Each run below is a few steps of one of 3 hidden systems, one row a step.
In the rows, zero is written as 128.
kem, trace 1, 8 rows:
[[119  89 144 114 154 145 111 159 147 130 155  89 150  54  77 144 101 149
  125 129 104 115  96 124  69 109 149 183 125 107 157 142]
 [137  71 146 101 141 145 130 167  93 123 136 108 171  70  58 140 100 137
  138 117 124  99 127 144  69 123 100 192 155 143 135 107]
 [149  75 132  94 129 125 145 138  69 126 108 121 176 116  63 138 111 115
  154 103 132  93 161 151 107 131  67 168 169 173 123  88]
 [152  97 118  95 113 111 155 114  58 128  85 143 157 164  98 130 122 103
  156 100 148 104 179 155 149 140  51 132 174 182 110  86]
 [152 131 118 114 103 105 157  94  69 130  71 159 130 188 142 119 133 109
  145 114 161 122 171 152 171 150  59  95 154 173 100  85]
 [139 162 119 134 113  99 132  89 109 136  99 170  96 198 180 115 143 114
  124 120 163 145 161 125 185 145 112  64 132 156 102 108]
 [112 177 108 147 120 102 119 100 159 138 121 157  67 178 210 119 145 123
  112 141 147 160 113 107 182 126 158  62  96 109 123 145]
 [103 176 123 156 131 118 105 128 190 136 149 138  74 127 198 118 136 145
   95 159 135 162  83  99 143 121 193  88  78  82 135 167]]
Vom, trace 2 (8 x 32):
[[116 158 142 145  93 168 139 166 149 111 159 143 159 146 119 104 176  93
  132 150  76 106 138 146 120 155 119 128 132 116  77 124]
 [121 150 142 139  92 174 148 160 126  98 149 139 167 144 105 104 175 102
  136 153  80 101 148 154 116 156  97 146 143 118  88 115]
 [130 146 149 133  93 176 150 156  99  94 136 141 178 140  90 112 166 106
  143 149  85  99 156 162 111 159  82 157 156 132 101 102]
 [137 131 144 120 101 169 155 143  80  97 130 140 174 140  81 114 156 111
  151 133  99  97 168 163 118 158  68 160 167 147 109  93]
 [145 117 139 113 106 153 155 133  73 110 116 136 176 143  79 125 141 107
  154 119 111  99 172 161 126 150  61 154 172 160 110  90]
 [145 100 131 100 114 128 152 127  69 124  98 138 169 143  83 129 130 108
  156 105 125  98 172 155 132 141  60 146 170 172 106  92]
 [144  95 130  87 121 106 141 128  74 141  90 141 163 141  91 132 124 112
  147  95 134  98 164 144 138 139  63 136 161 172 100  97]
 [138  92 135  79 130  86 133 126  87 158  87 148 156 129  98 128 116 118
  136  89 139  99 152 132 141 136  72 125 147 168  90 105]]
muzem, trace 3:
[[110 194 129 177 102 182 133 136 155  88 169 142 103 164 168 109 175 109
  121 181 101 144 118 131 139 145 154 116 116  87 133 132]
 [108 175 145 164  93 187 134 174 158  94 179 145 145 141 132 103 186  97
  125 166  71 116 124 144 116 156 133 132 128  98  93 125]
 [111 138 152 128  93 171 137 185 151 123 165 139 189 114  86 111 177  97
  130 135  55  89 129 149 103 154 107 145 137 119  62 127]
 [117 106 161  88 118 142 127 173 126 149 139 139 198  89  54 119 152 111
  133 104  71  78 131 136 102 145  86 156 148 139  64 123]
 [128  77 151  71 140 100 120 157 107 167 115 130 185  80  56 129 114 127
  132  89 109  84 138 122 102 131  85 155 144 159  84 119]
 [140  62 127  77 152  74 122 123  97 169  89 123 144  93  92 143  79 139
  132  81 160 111 132 121 119 112  98 137 141 168 121 119]
 [144  79 111  94 158  73 118  97  89 153  79 125  92 115 140 152  68 152
  125 101 198 139 123 109 137 103 119 126 129 151 166 121]
 [146 116 107 130 158  89 119  76 100 131  95 122  61 146 179 145  83 150
  119 127 208 165 126 105 148 106 152 103 119 138 188 122]]

Name the system that made each run.
trace 4:
[[131  75 150 106 141 146 128 169 100 122 140 110 174  69  55 138 108 134
  134 123 115  98 123 140  70 126 103 195 154 135 133 111]
 [147  72 137  96 129 132 144 140  71 125 112 122 181 116  57 135 116 112
  153 103 125  91 159 152 106 133  69 170 171 170 118  92]
 [150  94 123  94 111 117 158 114  58 126  86 143 161 161  93 130 124 102
  160  99 142 102 178 156 144 141  49 137 174 183 107  84]]

kem
trace 5, 3 rows:
[[151  77 111  96 136  92 142 107  73 134  75 123 114 126 119 144  85 135
  143 109 181 126 147 133 128 120  92 138 147 164 150 106]
 [144  88 114  93 145  71 130 101  92 158  78 131 113 123 128 144  82 144
  133  95 179 130 136 120 140 116 105 118 135 163 137 116]
 [135  99 125  97 157  58 111 101 117 175 101 140 110 122 140 137  91 144
  113  89 174 137 124 100 147 106 132  91 124 158 126 127]]

Vom
trace 6:
[[144  94 129  92 116 126 153 128  66 125 100 139 176 144  74 129 128 104
  156 101 124  92 173 157 130 139  54 148 174 177 105  88]
 [151 122 121 108 102 113 160 109  61 124  84 156 148 180 116 118 137 102
  152 107 147 109 178 157 157 151  49 115 168 178  99  83]
 [143 154 122 130 101 107 147  99  88 129  84 170 118 195 164 111 145 108
  138 118 158 130 171 143 177 154  82  76 148 164  91  93]]

kem
trace 7:
[[134 167 116 182  89 193 149 130 127  68 146 129 106 176 162 117 160 107
  141 172 124 145 144 160 128 149 131 134 142 105 143 112]
 [124 166 136 165  86 199 147 165 134  70 164 130 144 150 130 108 177  97
  139 176  88 120 138 161 114 157 121 152 136  97 117 111]
 [116 142 146 138  91 188 148 180 132  92 159 134 174 121  92 111 170 101
  139 154  66  97 130 156 100 154 102 168 146 109  97 117]]

muzem
trace 8, 3 rows:
[[148  64 124  78 153  75 124 121  95 168  88 124 140  96  95 147  75 142
  133  85 165 114 131 123 117 111  97 138 142 167 127 115]
 [145  81 110  96 162  74 123  96  89 150  79 119  90 118 142 151  68 152
  128 103 199 142 121 110 137 103 120 128 127 149 173 118]
 [145 118 108 138 155  93 118  79 101 131  98 120  62 146 177 146  83 155
  120 128 208 169 130 108 147 109 153 108 121 140 190 121]]

muzem
trace 9 (3 x 32):
[[115 149 103 147 141  91 112 107 165 145 125 135  58 142 207 132 110 140
  105 140 171 172  93  99 152 112 182  81  88 100 149 152]
 [113 144 121 146 152 108  98 123 190 148 147 119  77 105 182 133 118 152
   98 145 147 161  79  93 128 108 201 100  80  86 149 166]
 [108 125 133 139 160 122  91 144 195 146 166 103 100  75 144 137 113 151
  101 134 123 146  73  89 100 102 205 134  83  82 154 170]]

kem
trace 10 (3 x 32):
[[122  99 161  79 120 129 129 169 109 147 127 143 198  92  51 123 143 114
  131  99  80  78 142 135 106 146  76 154 152 153  69 114]
 [137  69 140  73 142  90 126 144  97 165 103 130 173  92  64 135 107 129
  133  87 126  90 143 125 108 127  83 150 147 167  95 116]
 [146  65 119  81 151  75 126 113  92 160  85 123 132 102 102 146  74 142
  136  87 173 117 135 123 123 112  98 135 139 166 136 119]]

muzem
trace 11 (3 x 32):
[[104 106 143 117 138 153 115 184 158 130 174 114 159  66  80 134 129 127
  119 136  82 106  93 122  79 120 150 175 120 103 124 148]
 [125  96 156 108 125 161 127 179 107 118 148 120 182  73  58 128 127 124
  133 130  92  92 125 143  74 137  99 191 152 128 115 117]
 [138  93 150  93 120 146 143 152  77 120 127 128 190 114  55 131 132 111
  148 109 103  85 160 152 103 144  68 175 170 160 109  95]]

kem
trace 12, 3 rows:
[[112  89 150  93 145 121 115 176 137 149 148 120 168  57  67 133 116 135
  116 119  93  97  99 116  82 121 124 165 125 124 112 138]
 [117  78 144  81 158  95 105 155 122 169 129 123 150  61  82 140  96 146
  111 100 127 108  99 106  92 113 126 155 123 133 124 132]
 [129  76 129  84 172  80 101 123 119 167 107 125 112  82 112 154  74 152
  110  91 168 130  97  97 116  98 138 129 121 140 149 133]]

muzem
trace 13, 3 rows:
[[120  81 154  71 148  93 116 156 122 173 124 127 177  67  64 132 109 135
  120  91 106  90 121 115  99 126 104 148 131 151  87 131]
 [136  72 132  77 158  69 113 125 112 178 100 125 140  82  97 144  83 146
  122  80 151 116 117 110 115 109 113 130 130 156 124 129]
 [137  81 114  89 170  64 112  99 104 163  91 129  93 110 138 153  69 150
  118  96 188 142 116  99 141  98 131 115 122 148 160 124]]

muzem
trace 14 (3 x 32):
[[111 145 150 134  93 179 140 182 154 115 165 138 185 119  86 108 176  96
  133 142  55  90 131 148 103 153 107 151 137 113  69 125]
 [120 111 160  93 114 145 129 180 128 143 141 135 200  93  55 119 152 110
  134 112  66  79 133 139 100 147  87 161 146 138  68 124]
 [129  82 153  73 138 105 123 158 105 162 120 134 190  81  52 130 118 125
  130  92 104  82 138 125 102 134  84 156 147 160  84 118]]

muzem
trace 15, 3 rows:
[[151  80 129  94 124 130 149 131  63 122 102 126 177 133  65 138 117 109
  158  98 128  95 170 156 116 133  59 164 176 175 119  84]
 [152 109 120  98 108 116 162 108  58 124  81 148 151 172 105 128 126 102
  159 107 146 106 179 157 151 144  47 126 172 184 109  83]
 [151 142 117 119 103 106 156  96  76 127  75 162 125 192 153 113 144 113
  143 116 161 129 173 149 172 151  69  89 152 168  95  89]]

kem
trace 16 (3 x 32):
[[153 113 110 132 116 148 159 101  58  87  94 126 114 161 129 138 112 126
  156 143 169 136 162 159 132 136  81 152 168 151 174  91]
 [154 105 108 118 121 121 155  95  59 108  79 130 112 161 136 137 104 126
  147 127 178 134 165 152 142 134  78 137 158 160 158  93]
 [153 104 112 109 123  95 145  91  73 133  70 136 115 158 141 134  97 131
  145 109 176 133 163 139 152 129  86 117 147 165 137 105]]

Vom
trace 17 (3 x 32):
[[141 126 135 146 100 193 159 135  71  73 131 125 151 140  99 132 132 117
  156 148 120 122 153 173 108 147  82 175 176 137 151  88]
 [149 105 123 126 107 168 159 124  59  82 111 126 144 150  98 136 121 115
  159 137 140 119 161 168 118 141  75 167 180 153 154  82]
 [152  95 116 112 117 136 156 117  55 104  93 127 139 154 101 138 112 115
  159 120 154 118 169 162 130 134  68 154 174 165 148  85]]

Vom
trace 18, 3 rows:
[[147 120 126 137 105 181 158 133  62  74 121 127 149 147 101 132 131 115
  156 144 129 120 162 175 116 147  76 170 177 147 153  82]
 [152 101 120 119 113 153 160 119  54  91 103 128 143 153  98 135 119 114
  160 127 144 117 165 166 125 139  66 161 177 162 150  82]
 [153  94 116 106 118 124 152 107  58 116  85 129 143 153 104 137 110 114
  156 110 153 114 169 153 137 132  67 142 169 172 139  89]]

Vom
trace 19:
[[149 105 117  95 130  81 137  99  91 156  70 150 128 154 133 132 109 125
  136  94 169 121 156 130 160 131  85 100 141 169 108 106]
 [134 114 128  91 145  62 117 105 112 175  94 158 121 142 144 126 115 127
  118  89 163 123 139 105 159 123 110  80 124 162  97 117]
 [119 126 130  94 150  53 107 113 146 187 116 156 115 136 150 125 126 121
  104  98 148 123 124  84 155 120 139  71  98 144  86 138]]

Vom
